A hidden rule labels the rows of this table. It goes by one to three of the table's principal directions, not those with the most spread.
[-1.5  2.5 -3.3 -1.2  0.3  0.3 -1.7  0.5  0.3  2.4  1.3  0.8  1.9  1.8
 -0.8 -0.5  0.7 -0.1  0.9  0.4 -0.5  2.8  0.6  1.3  0.3  2.1  0.3 -0.2
 -0.2  1.8  1.1  2.  -1.   0.3] E
[-2.5  0.8 -0.5  0.5 -0.7 -0.9  0.3  0.1 -0.5 -0.3  0.9 -0.6  1.4  0.3
 -0.5  1.7  0.4 -0.2  0.4 -0.1 -1.7 -1.5 -1.8 -0.1 -0.5 -1.5 -0.5  1.9
  0.3  2.5  0.5  1.1  2.   0.9] W
[ 1.6 -1.6  1.8  0.8  0.4  0.8  1.  -0.7  0.2 -1.8 -1.  -0.7 -2.3 -0.8
  0.7  0.7 -0.2  0.3 -0.5 -0.8  0.5 -0.1 -0.6 -0.7  0.2 -1.2 -0.7  0.9
  0.6 -0.9 -1.8 -2.1 -0.4  0.6] O
[ 0.9  0.  -0.1 -0.7  0.8  0.9 -0.3  0.5  0.5  0.3  0.3  0.3 -0.7  0.9
  0.5 -0.1 -0.5  0.4 -0.3  0.2  1.1  1.6  0.7  0.1  0.3  1.2 -0.1  0.1
 -0.4 -0.2 -0.7 -0.1 -2.4  0.1] W
[ 0.5 -1.4  2.2  0.8  0.2 -0.6  1.8  0.1 -0.2 -1.4 -0.2  0.1 -1.9  0.1
  0.2  0.2 -0.3  0.8 -1.2 -0.2  1.  -1.7  0.4 -0.9 -0.7 -1.3  0.4 -0.9
  0.4 -1.3 -0.4 -1.9  0.9  0.2] V
[-0.5  0.4 -1.3 -0.1 -0.5  1.6 -1.   0.9  0.4  0.8  0.9  0.5  1.4 -0.2
  0.1 -1.3  0.3  0.   1.1 -0.2  0.1  1.8  0.3  0.3  0.1  1.3 -0.9 -0.3
  0.6 -0.8 -0.5  2.  -2.3  0.2] O
[-0.9  0.1  0.2  0.4 -0.3 -0.9  0.7 -0.6 -0.3 -0.5 -0.6 -0.3 -0.2 -0.3
 -0.5  0.4  0.8  0.   0.2 -0.7 -1.1 -0.8 -0.7 -0.2 -0.3 -1.3  0.2 -0.2
  0.3  0.4  0.1 -0.6  2.6  0.4] U
[ 0.6  0.5 -0.4 -1.2  0.1 -0.5 -0.6  1.   0.1  1.2  1.2 -0.1 -0.1  0.6
  0.5 -0.8  0.5  0.1  0.3  0.8  0.3  0.4  1.3  0.8  0.   1.2  1.1 -1.1
 -0.4 -0.6  0.5  1.  -1.6 -0.6] E
[ 0.9  2.5 -4.7 -1.5  0.3  1.3 -1.4 -1.8 -0.5  1.6 -0.9 -0.8 -0.2 -0.1
  0.4 -0.8  3.5 -0.5  2.3 -0.1 -1.6  4.4  1.4  1.8  2.4  0.5 -0.2 -1.
  1.7 -0.7 -1.6  0.4 -1.   0.8] G
[ 1.9  0.  -1.6  0.6  0.   1.8 -1.8 -0.7  0.5  1.  -0.5  0.3  0.8 -1.7
  0.3 -1.7  0.3 -0.7  1.  -0.3  0.1  2.4  0.1  0.5  0.6  1.2 -0.7 -0.4
  1.  -1.4 -0.3  0.1 -1.8 -0.2] U
[ 0.7  0.2 -0.6 -0.5  0.1 -0.5 -0.8 -1.1 -0.2  0.2 -1.4 -1.   0.2 -1.4
  0.4  0.5  1.  -1.   1.  -0.3 -1.7 -0.2 -0.8  0.3  0.8 -0.9 -0.2  0.7
 -0.1  0.4 -0.2 -0.2  1.3 -0.2] E
[-0.5  0.9 -2.2  0.  -1.5 -0.6 -2.7  1.1 -0.2  2.5  1.8 -0.5  4.8 -1.7
  0.4 -0.4  0.2 -1.8  1.8  1.2 -2.  -1.5 -1.   1.1 -0.6  0.6 -0.2  0.9
  0.1  1.3  2.   4.2 -0.9 -1. ] U
[ 1.5 -0.3 -1.   1.4 -0.3  2.8 -0.1 -2.3  0.1 -1.9 -1.2 -1.4 -2.7 -2.2
  0.2 -0.8  2.4  0.1  2.  -2.2 -0.8  3.9 -1.1  0.5  1.6 -0.6 -1.2  0.8
  2.6 -2.1 -3.1 -2.1 -0.6  1.6] O
[ 0.9 -2.5  3.8  0.5  0.  -0.6  2.1  0.5 -0.3 -2.8 -0.2 -0.9 -2.7  0.
  1.2  1.6 -1.   0.5 -1.3  0.   0.9 -3.3 -0.5 -1.1 -0.4 -2.2 -0.3  1.2
 -0.5 -0.7 -1.4 -1.8 -0.1  0.3] O
[ 2.3  0.1 -3.3  1.3 -1.8  2.  -3.6 -0.4  0.   2.9 -0.2  0.8  5.5 -4.2
  0.5 -3.5  0.  -2.3  2.1  0.9 -0.7  0.7  0.6  0.7  0.2  1.6 -1.4 -1.4
  1.9 -2.6  1.2  3.5 -2.4 -1.8] V
[ 1.7 -0.3  0.   1.1  0.6  2.4  1.2 -3.2  0.2 -2.9 -2.6 -0.6 -4.8 -0.3
 -0.6  0.   1.4  0.7  0.2 -2.1  0.5  3.9 -0.4  0.2  1.8 -0.8 -0.7  0.7
  1.6 -1.4 -3.3 -4.7  0.7  1.8] O
[ 0.7  1.4 -3.5 -0.3 -0.3  2.8 -2.5 -0.3  1.3  2.8 -0.8  1.3  2.4 -1.3
 -0.7 -3.5  1.2 -0.3  2.3 -1.5 -0.6  5.6  1.1  0.7  0.6  3.3 -0.6 -2.5
  1.4 -1.9 -0.8  2.2 -2.  -0.3] W
[-1.   1.1 -1.3 -1.   0.9  0.  -0.8  1.2  0.5  1.6  1.1  0.7  1.3  1.9
 -0.1  0.7 -0.5  0.2 -0.3  0.5  0.3  1.1  0.1  0.2 -0.2  1.2 -0.2  0.7
 -0.8  2.   0.7  1.3 -1.4  0.4] E
[-1.9  0.9  0.1  0.4  0.7 -0.9  3.5 -1.2 -0.7 -2.2 -0.3  0.8 -4.5  4.1
 -1.5  1.1  1.5  2.  -1.7 -0.4  1.   0.5  1.5  0.1 -0.1 -2.1  1.1 -1.3
  1.1  0.3 -1.  -4.1  3.2  2.6] O
[-0.8  2.  -3.2 -2.4 -0.9 -1.1 -2.2  2.   0.   3.   2.1 -0.9  3.2  1.9
  1.2  1.5  1.5 -1.3  2.2  1.5 -2.6 -0.7  0.   2.1  0.   0.2  0.   1.7
 -0.6  3.   0.1  4.8 -2.5  0.5] E
[-1.4  1.  -1.6  1.6 -2.  -1.2 -1.4  0.6 -0.2  2.4  1.4  1.2  5.  -1.3
 -1.6 -1.9 -0.7 -1.1  0.4  0.8 -1.  -1.9 -0.3  0.4 -2.   0.8  0.9 -1.4
  0.6  0.7  3.4  3.   2.1 -1.3] O
[ 1.7 -1.3  1.1  0.1  1.5  1.4  0.7 -0.7  0.4 -1.3 -1.7  0.3 -2.7  0.2
  0.7  0.3 -0.4  0.6 -0.9 -0.6  1.4  1.3  0.4 -0.9  0.9 -0.4 -1.1  0.2
  0.1 -1.4 -1.8 -2.8 -1.1  0.7] U
[ 0.1 -0.4  1.2  0.7  0.2 -0.9  1.6 -0.9 -0.4 -1.2 -0.5  0.  -2.4  0.
 -0.5 -0.4  0.6  0.8 -0.8 -0.5  0.5 -0.4  0.5 -0.3 -0.3 -0.9  1.2 -1.6
  0.6 -1.3  0.1 -2.5  2.3  0.2] V
[-0.8 -0.8  1.9 -1.2  1.1 -0.7  1.5  3.1  0.5  0.1  2.   1.2 -1.1  4.3
  0.9  1.6 -1.7  1.4 -2.1  1.2  2.1 -1.8  1.4 -0.7 -1.3  0.   0.1  0.3
 -1.4  1.1 -0.4  0.5 -2.7  1. ] V
[ 0.3 -1.1  1.5  0.8  0.2  0.3  1.2 -1.4  0.1 -1.7 -2.  -0.6 -1.7 -2.1
 -0.2 -0.3  0.8  0.5  0.3 -2.  -0.6  0.6 -0.9 -1.2  0.3 -1.  -0.3 -0.7
  0.7 -1.5 -1.3 -1.9  2.3  0.1] W
[-0.6  0.3  0.3 -0.1 -0.1 -0.9  0.8 -0.5 -0.6 -0.9  0.1 -0.7 -1.1  0.6
 -0.2  1.   0.5  0.2 -0.1  0.1 -0.4 -0.7 -0.3  0.3  0.2 -0.9  0.6  0.6
 -0.1  0.8  0.  -0.7  1.3  0.3] W
[ 0.6 -1.7  2.   2.4 -0.6  0.   0.1 -2.  -0.1 -1.5 -2.4 -0.2  0.5 -4.2
 -0.8 -0.9 -1.  -0.8 -0.1 -1.5 -0.6 -1.5 -2.1 -1.5 -0.2 -1.1 -0.5  0.
  0.3 -1.4  0.8 -1.9  3.7 -1.3] E
[ 1.1 -0.5  0.6  1.3  0.2  0.3  0.  -1.3 -0.3 -1.  -0.3 -0.6 -0.9 -1.6
 -0.1 -0.1 -0.2 -0.2 -0.4 -0.1  0.4  0.1 -0.9 -0.1  0.3 -0.3  0.1  0.6
  0.5 -0.5  0.5 -1.8  0.6 -0.3] G
[ 1.8 -0.8  0.6  0.2  1.1  1.   0.7 -1.2  0.7 -0.6 -2.1  0.1 -2.5 -0.7
  0.2 -0.7  0.8  0.7 -0.1 -1.7  0.4  2.4  0.5 -0.8  0.6 -0.2 -0.3 -1.3
  0.9 -1.9 -1.9 -2.6  0.4  0.6] U
[ 1.1 -1.   0.7  0.7 -0.1  0.6 -0.7  0.2  0.5  0.4 -0.3  0.3  1.  -1.9
  0.3 -1.1 -0.7 -0.3  0.2 -0.4  0.2  0.  -0.4 -0.7 -0.4  0.6 -0.4 -0.5
  0.2 -1.2  0.3  0.3 -0.6 -0.8] U
[-0.2  1.2 -2.7  0.6 -1.   0.8 -2.  -0.8 -0.2  1.3  0.2  0.   2.4 -1.7
 -0.5 -1.3  1.  -1.2  1.7  0.  -1.3  1.4 -0.6  1.1  0.4  0.8 -0.4  0.1
  1.   0.   0.9  1.5  0.1 -0.2] V
[ 2.  -0.7 -0.1  0.9  0.   0.8 -0.5 -0.7  0.3  0.5 -0.9  0.   0.7 -2.
  0.4 -1.  -0.2 -0.4  0.1 -0.3  0.2  0.6  0.2 -0.5  0.   0.3 -0.4 -0.8
  1.  -1.5 -0.4 -0.1 -0.6 -0.6] W
[ 0.6  0.   0.5 -1.1  0.6 -1.1  0.8 -0.2 -0.5 -0.6 -0.4 -0.6 -2.   1.1
  0.5  0.9  0.7  0.2 -0.4  0.5  0.  -0.7  0.8  0.4  0.6 -0.8  0.8 -0.1
 -0.6  0.  -0.4 -1.2  0.3  0.1] E
[-0.7  0.4 -1.1  0.8 -0.7  1.2 -1.8 -0.2  0.4  0.6  0.2  0.2  2.2 -1.7
 -0.7 -0.8 -0.4 -0.8  1.2 -0.6 -0.8  1.2 -1.6  0.3  0.1  1.2 -0.9  1.2
  0.1  0.6  0.8  1.3 -0.3 -0.3] U
[ 0.   0.   0.3  0.6  0.2 -0.4 -0.9  0.5  0.1  0.3  1.6 -0.6  1.1 -0.4
  0.1  1.1 -1.3 -0.4 -0.4  0.7  0.1 -0.8 -1.8  0.1 -0.7  0.5  0.2  2.3
 -0.6  2.1  1.6  0.6 -0.7 -0.3] G
[ 0.9  0.4 -1.  -0.9  0.6  1.  -0.5 -0.9  0.5 -0.1 -1.3 -0.4 -1.6  0.2
  0.3  0.   1.3 -0.1  1.  -1.  -0.7  2.6  0.1  0.6  1.2  0.2 -0.4  0.3
  0.2 -0.3 -1.9 -0.9 -0.6  0.8] U
[ 0.   0.3 -1.1  0.   0.4  1.1 -1.2 -0.2  0.6  0.9 -0.5  0.3  0.9 -1.
 -0.1 -0.8  0.4 -0.2  1.  -1.  -0.6  2.2 -0.6 -0.1  0.4  1.  -0.8  0.
  0.3 -0.1 -0.2  0.5 -0.4  0.1] U
[-1.1  0.5 -2.2  0.5 -1.3  0.5 -1.4  0.4 -0.3  1.3  0.2  0.6  3.6 -1.2
  0.1 -0.7  0.6 -1.1  1.5  0.3 -1.5 -0.8 -0.3  0.2 -0.2 -0.5 -1.5 -0.1
  1.  -0.1  0.5  2.6  0.1  0.2] V
[ 0.4 -1.3  2.5  0.8  1.  -0.9  1.8 -0.9 -0.1 -1.7 -1.4 -0.2 -2.3 -0.4
 -0.2  0.9 -0.6  0.6 -1.6 -0.7  0.6 -1.4 -0.5 -1.4 -0.3 -1.5  0.4 -0.1
 -0.3 -0.3  0.  -3.1  2.5  0. ] E
[ 0.2 -1.4  3.1  0.5  0.8 -1.8  2.3 -0.2 -0.4 -1.9 -0.6 -0.5 -2.5  0.3
  0.2  1.4 -0.7  0.9 -1.9 -0.2  0.7 -2.6 -0.3 -1.3 -0.7 -1.9  0.8 -0.1
 -0.5  0.   0.2 -2.7  2.4  0. ] G
[ 0.6  0.8 -1.7  0.  -0.3  0.4 -1.4 -1.2  0.   1.2 -1.  -0.1  1.5 -1.9
 -0.4 -1.3  0.8 -0.8  1.2 -0.5 -1.1  1.5 -0.1  0.5  0.6  0.8  0.  -0.8
  0.5 -0.5  0.5  0.6  0.8 -0.8] G
[ 0.9  0.4 -1.9  0.7 -0.4  1.5 -1.5 -1.1  0.2  1.  -0.9  0.2  1.6 -2.2
 -0.1 -1.7  0.6 -0.8  1.3 -0.6 -0.6  2.1 -0.1  0.2  0.6  0.9 -0.8 -0.6
  1.2 -1.2 -0.1  0.6 -0.4 -0.4] O
[ 1.9  0.2 -1.8  0.2 -0.2  1.7 -1.4 -1.3  0.4  0.8 -1.4 -0.4  0.5 -2.1
  0.3 -1.3  1.2 -0.7  1.6 -1.  -0.9  2.8  0.   0.5  1.   0.7 -0.7 -0.4
  1.3 -1.3 -1.4  0.3 -1.  -0.1] W
[ 1.5 -1.3  1.5 -0.2  0.1  0.8 -0.8  0.9  0.9  0.3 -0.3  0.4  0.4 -1.2
  0.5 -1.2 -1.4 -0.1 -0.1 -0.3  1.   0.3  0.2 -0.5 -0.1  1.6 -0.2 -0.5
 -0.9 -1.4 -0.2  0.7 -2.  -1.3] G
[ 1.8  0.1 -1.8  1.4  0.2  1.5 -1.3 -1.9  0.3  1.  -1.5 -0.2  1.2 -3.3
  0.1 -1.5  1.1 -0.7  1.1 -1.2 -0.9  2.6 -0.6 -0.3  0.6  0.2 -0.9 -0.9
  2.1 -1.5 -0.3 -0.6  0.5 -0.1] U
[ 1.2 -0.3 -0.3  0.4 -0.1  0.9 -0.7 -0.9  0.4 -0.2 -0.9 -0.7 -0.6 -1.4
  0.2 -0.4  0.7 -0.4  1.  -1.1 -0.7  1.5 -0.8  0.2  0.6  0.  -0.4  0.5
  0.6 -0.5 -1.1 -0.6 -0.2  0.2] U
[ 1.4 -1.9  2.9  0.8  1.2  0.4  1.2 -0.8  0.8 -1.8 -1.7 -0.6 -3.1 -1.5
  0.4  0.3 -0.1  0.9 -0.6 -2.2  0.4  0.8 -1.1 -1.6 -0.1 -0.8 -0.1  0.
  0.2 -1.2 -1.5 -3.1  1.1  0.4] U
[-0.3 -0.5  0.9  0.2  0.3  0.1 -0.4  0.6  0.5  0.1  0.2  0.4  0.4 -0.5
 -0.1 -0.3 -0.9  0.1 -0.2 -0.4  0.3 -0.1 -0.7 -0.5 -0.4  0.6 -0.1  0.1
 -0.6  0.1  0.7  0.1  0.  -0.4] U
[ 0.1 -0.7  1.4  0.1 -0.1 -1.9  0.4  1.5 -0.5  0.5  1.5  0.1  1.   0.7
  0.6  0.8 -1.3 -0.1 -1.4  1.8  0.7 -3.7  0.4 -0.3 -1.3 -0.7  0.8  0.
 -0.8  0.7  1.9  0.7 -0.1 -0.7] U
[ 0.3  1.2 -2.5 -0.4 -0.5  1.3 -1.1 -0.3  0.3  1.3 -0.1  0.6  1.   0.6
 -0.4 -1.   0.7 -0.4  1.   0.  -0.3  2.3  0.9  1.1  0.5  1.1 -0.4 -0.5
  0.7 -0.2 -0.8  1.1 -1.4  0.3] W
[ 0.5 -0.6  0.7  0.5  0.4 -0.2  1.  -0.8 -0.4 -1.  -0.7 -0.7 -1.1 -0.5
  0.4  0.9  0.4  0.2 -0.4 -0.2 -0.2 -0.6 -0.4 -0.6  0.2 -1.5 -0.2  0.3
  0.6 -0.2 -0.7 -1.4  1.   0.4] W
[ 0.6 -0.5 -0.3  0.  -0.2  0.  -1.1  1.2  0.1  1.4  0.7  0.2  3.  -0.6
  1.   0.4 -1.3 -0.8 -0.2  1.2  0.  -1.8 -0.1 -0.4 -0.6  0.1 -0.9  0.7
 -0.3  0.6  0.7  2.3 -1.8 -0.8] W
[ 0.1 -1.1  0.9  2.2 -1.5 -0.7  0.1 -1.3 -1.  -1.5 -0.4 -1.5  1.1 -3.6
  0.3  0.4  0.5 -1.1  0.8 -0.2 -1.7 -3.2 -2.2 -0.5 -0.3 -2.6 -0.6  1.2
  1.2 -0.5  0.6 -0.3  2.7 -0.4] O
[ 2.5 -0.5 -0.3 -0.8  1.3  2.1 -0.9 -1.1  1.3  1.  -2.9  0.4 -0.6 -2.3
  0.5 -2.1  0.5  0.2  0.7 -1.9  0.2  4.3  1.  -1.   1.3  2.  -0.6 -2.3
  0.3 -2.8 -1.9 -0.7 -1.2 -0.9] G
[ 0.2 -0.7  1.4  1.1  0.2 -0.6  0.4 -0.2 -0.2 -0.8  0.4 -0.4 -0.1 -0.9
  0.   0.7 -1.1  0.  -0.9  0.3  0.5 -1.4 -1.1 -0.6 -0.6 -0.5  0.2  1.
 -0.2  0.6  1.1 -0.9  0.8 -0.4] W
[-1.   0.7 -0.4 -0.6  0.  -1.1  0.3 -0.2 -0.2  0.5 -0.5  0.3  0.2  0.6
 -0.6  0.   0.7  0.   0.1 -0.1 -0.8 -0.4  0.5  0.1 -0.1 -0.4  0.6 -1.1
 -0.3  0.4  0.5  0.1  1.9  0. ] E
[-2.1  1.2  0.1 -1.4  0.5 -2.   1.1  0.7 -0.6 -0.1  1.1  0.2 -0.9  3.3
 -0.6  1.6  0.   0.6 -1.1  1.1  0.2 -1.5  0.6  0.6 -0.2 -0.5  1.2  0.3
 -1.4  2.2  1.1 -0.3  1.2  0.5] E
Here are more rows. What is the label of each one?
[-0.4 -1.2  2.4  0.1 -0.1 -1.5  1.4  1.6 -0.1 -0.3  0.6  1.2  0.5  1.9
  0.   1.  -2.6  0.4 -2.4  1.5  1.8 -4.   0.9 -0.9 -1.5 -0.6  0.4 -0.2
 -1.4  0.6  1.1  0.2  0.1 -0.7] W
[ 0.3 -0.6  0.4  0.7 -0.4  1.3 -0.2 -0.1  0.4 -0.8 -0.2 -0.6 -0.1 -0.9
  0.3  0.4 -0.1 -0.1  0.7 -0.9 -0.3  0.8 -1.3 -0.2  0.1 -0.1 -1.   1.5
  0.5  0.1 -1.4  0.2 -1.   0.5] W
[-1.1  0.6 -0.7  0.1 -0.3  0.6 -1.3  1.3  0.2  0.8  2.1  0.3  2.   0.4
 -0.2  0.1 -1.2 -0.3  0.2  0.8  0.4  0.2 -0.8  0.4 -0.5  1.5 -0.4  1.6
 -0.6  1.5  1.3  2.1 -2.  -0.2] O
[ 0.7  0.4 -0.3 -0.3  0.4  0.   0.4 -1.5 -0.3 -0.8 -1.1 -0.8 -1.9 -0.4
 -0.1  0.   1.2  0.1  0.3 -0.5 -0.3  1.3  0.2  0.4  1.1 -0.4  0.4 -0.3
  0.3 -0.5 -0.7 -1.8  1.   0.1] G
[ 0.7 -0.1  0.4 -0.1  0.5  0.1  0.1 -0.7  0.2 -0.2 -0.7 -0.2 -1.1 -0.5
 -0.1 -0.3  0.2  0.2 -0.1 -0.6  0.2  1.1  0.  -0.2  0.4  0.4  0.4 -0.4
  0.  -0.4 -0.3 -1.1  0.4 -0.2] G
[-0.9  0.7 -0.7 -0.7 -0.4 -0.9 -0.3  0.1 -0.4  0.3  0.1 -0.4  0.8  0.2
  0.   0.7  0.7 -0.5  0.6  0.4 -1.2 -1.  -0.4  0.5  0.2 -0.6  0.1  0.6
 -0.4  1.1  0.4  0.9  0.9  0. ] E
[ 0.6 -0.7  0.8  1.2  0.4  1.  -0.2  0.4  0.  -0.7  1.4  0.1 -0.2 -0.1
  0.1  0.2 -1.8  0.2 -1.1  0.8  1.9  0.  -0.7 -0.3 -0.3  0.7 -0.4  1.6
  0.   0.3  0.8 -0.7 -2.   0. ] O
[-1.   1.7 -1.8 -0.3 -0.9  0.6 -0.7 -0.3 -0.1  0.1  1.2 -0.6 -0.1  1.1
 -0.8  0.1  0.9 -0.1  1.2  0.  -0.6  2.  -0.4  1.7  0.5  1.   0.4  1.3
  0.2  1.4 -0.3  1.  -0.8  0.6] W
[-1.7  0.9 -0.5 -1.4 -0.1 -1.7  0.1  1.1 -0.6  0.6  1.1  0.3  0.3  1.9
  0.   0.4  0.5  0.  -0.1  1.3 -0.3 -1.7  1.   0.7 -0.1 -0.3  0.8 -0.6
 -1.   0.7  1.3  0.9  0.6  0. ] U
[ 0.4  0.3 -0.6 -0.8  0.9  0.3  0.3  0.7 -0.1  0.1  1.2 -0.3 -1.3  1.9
  1.1  1.   0.6  0.6 -0.4  0.8  0.8  0.7  0.9  0.4  0.4 -0.2 -0.2  0.6
  0.3  0.3 -0.8 -0.3 -2.4  1.2] V
[-0.9  1.3 -1.5 -1.1  0.1 -0.5 -0.1  0.  -0.5  0.5  0.5  0.  -0.3  1.5
 -0.2  0.2  1.1  0.1  0.3  0.7 -0.4  0.4  0.9  0.9  0.6  0.   0.4 -0.4
 -0.1  0.5  0.2  0.2  0.1  0.5] U
[ 0.8 -0.1  0.5 -1.   0.8 -0.5  0.2  1.   0.   0.5  0.9 -0.4 -0.4  1.3
  1.   1.2 -0.7  0.3 -1.   1.1  0.9 -0.6  0.6  0.  -0.1  0.3  0.4  0.7
 -0.8  0.9 -0.1  0.4 -2.  -0.2] W
[ 1.2  0.1 -1.5  0.8 -0.8  1.1 -1.5 -1.8 -0.1  0.6 -1.9 -0.1  1.7 -3.4
 -0.2 -1.9  0.7 -1.3  1.5 -0.7 -1.2  1.1 -0.3  0.2  0.9  0.4 -0.7 -1.
  1.  -1.7  0.1  0.3  0.9 -1.1] G
[ 2.  -1.2  1.3  0.5  0.4  0.   0.5 -1.5  0.  -1.  -2.1 -0.6 -1.3 -1.8
  0.4  0.1 -0.1 -0.3 -0.4 -0.6  0.  -0.4 -0.2 -0.7  0.5 -1.  -0.1 -0.2
  0.1 -1.2 -0.8 -2.   1.1 -0.6] G
[ 0.6  0.2 -1.2 -0.2 -0.1  1.4 -1.6  0.8  0.7  1.5  0.6  0.4  1.9 -0.4
  0.4 -0.8 -0.5 -0.4  0.7  0.1  0.1  1.5  0.   0.2  0.   1.6 -0.8  0.3
  0.1  0.  -0.2  2.1 -2.7 -0.3] W
[ 0.2  0.2 -0.3  0.3 -0.3 -0.3  0.3 -0.2 -0.4 -0.3  0.6 -0.5 -0.6  0.2
  0.1  0.2  0.7  0.1  0.2  0.3 -0.2 -0.3  0.1  0.5  0.  -0.6  0.4  0.1
  0.6  0.  -0.1 -0.3  0.   0.4] O
[ 1.4  0.5 -2.1 -0.6  0.3  2.  -1.6 -0.6  0.4  0.6 -0.5 -0.4 -0.5 -0.6
  0.8 -0.8  1.5 -0.4  1.7 -0.6 -0.5  3.4  0.2  1.   1.5  0.8 -1.   0.3
  0.9 -1.  -1.7  0.1 -2.5  0.7] U
[ 0.7 -0.6 -0.1  0.8 -0.4 -0.1 -1.  -0.3  0.4  1.  -1.1  0.4  2.  -2.3
 -0.1 -1.1 -0.2 -0.8  0.6 -0.6 -0.9 -0.6 -0.5 -0.5 -0.5 -0.1 -0.4 -0.9
  0.4 -0.8  0.7  0.6  1.2 -0.8] U
[ 0.1  1.3 -2.2 -1.4 -0.4 -0.4 -1.1 -0.2 -0.4  1.4 -0.1 -0.1  1.1  0.3
  0.1 -0.5  1.3 -0.8  1.1  0.7 -1.1  0.5  1.   1.3  0.8  0.4  0.4 -0.7
 -0.2  0.1  0.3  1.4 -0.2 -0.3] E
[-1.7  1.3 -0.7 -1.6  0.  -1.6  0.1  1.2 -0.5  0.9  1.5  0.3  0.5  2.6
 -0.2  0.8  0.1  0.1 -0.3  1.5 -0.1 -1.3  0.9  0.9 -0.2  0.2  1.   0.
 -1.3  1.7  1.2  1.3  0.   0. ] E
[ 0.8 -0.5  0.7  0.5  0.4 -0.1 -0.1 -0.7 -0.1 -0.1 -0.8  0.1  0.1 -1.6
 -0.1 -0.6 -0.6 -0.2 -0.5 -0.1  0.4 -0.2 -0.1 -0.6  0.1  0.2  0.2 -0.7
 -0.1 -0.9  0.8 -0.9  0.9 -1. ] G
[ 0.6 -1.   1.9  1.2  0.  -0.8  1.2 -0.8 -0.4 -1.3 -0.6 -0.2 -1.  -0.6
 -0.3  0.5 -1.   0.1 -1.4  0.1  0.7 -2.  -0.4 -0.8 -0.6 -1.1  0.5  0.1
  0.  -0.2  0.6 -1.9  1.8 -0.4] W
[ 1.  -0.6 -0.2  1.9 -0.3  2.1  0.  -1.8  0.6 -0.7 -1.9  0.3  0.  -2.1
 -0.8 -1.1 -0.1 -0.1  0.3 -1.8  0.   2.2 -0.9 -0.8  0.1  0.1 -1.1 -0.1
  1.6 -1.2 -1.5 -1.3  0.7  0.3] W
[ 2.2 -1.5  2.3 -0.7  1.5  0.4  0.9  0.3  0.7 -0.8 -0.9 -0.2 -2.7  0.2
  1.2  0.3 -0.6  0.9 -1.1 -0.5  1.5  0.7  0.8 -1.   0.3  0.3  0.1 -0.5
 -0.6 -1.3 -1.6 -1.7 -1.7 -0.2] G
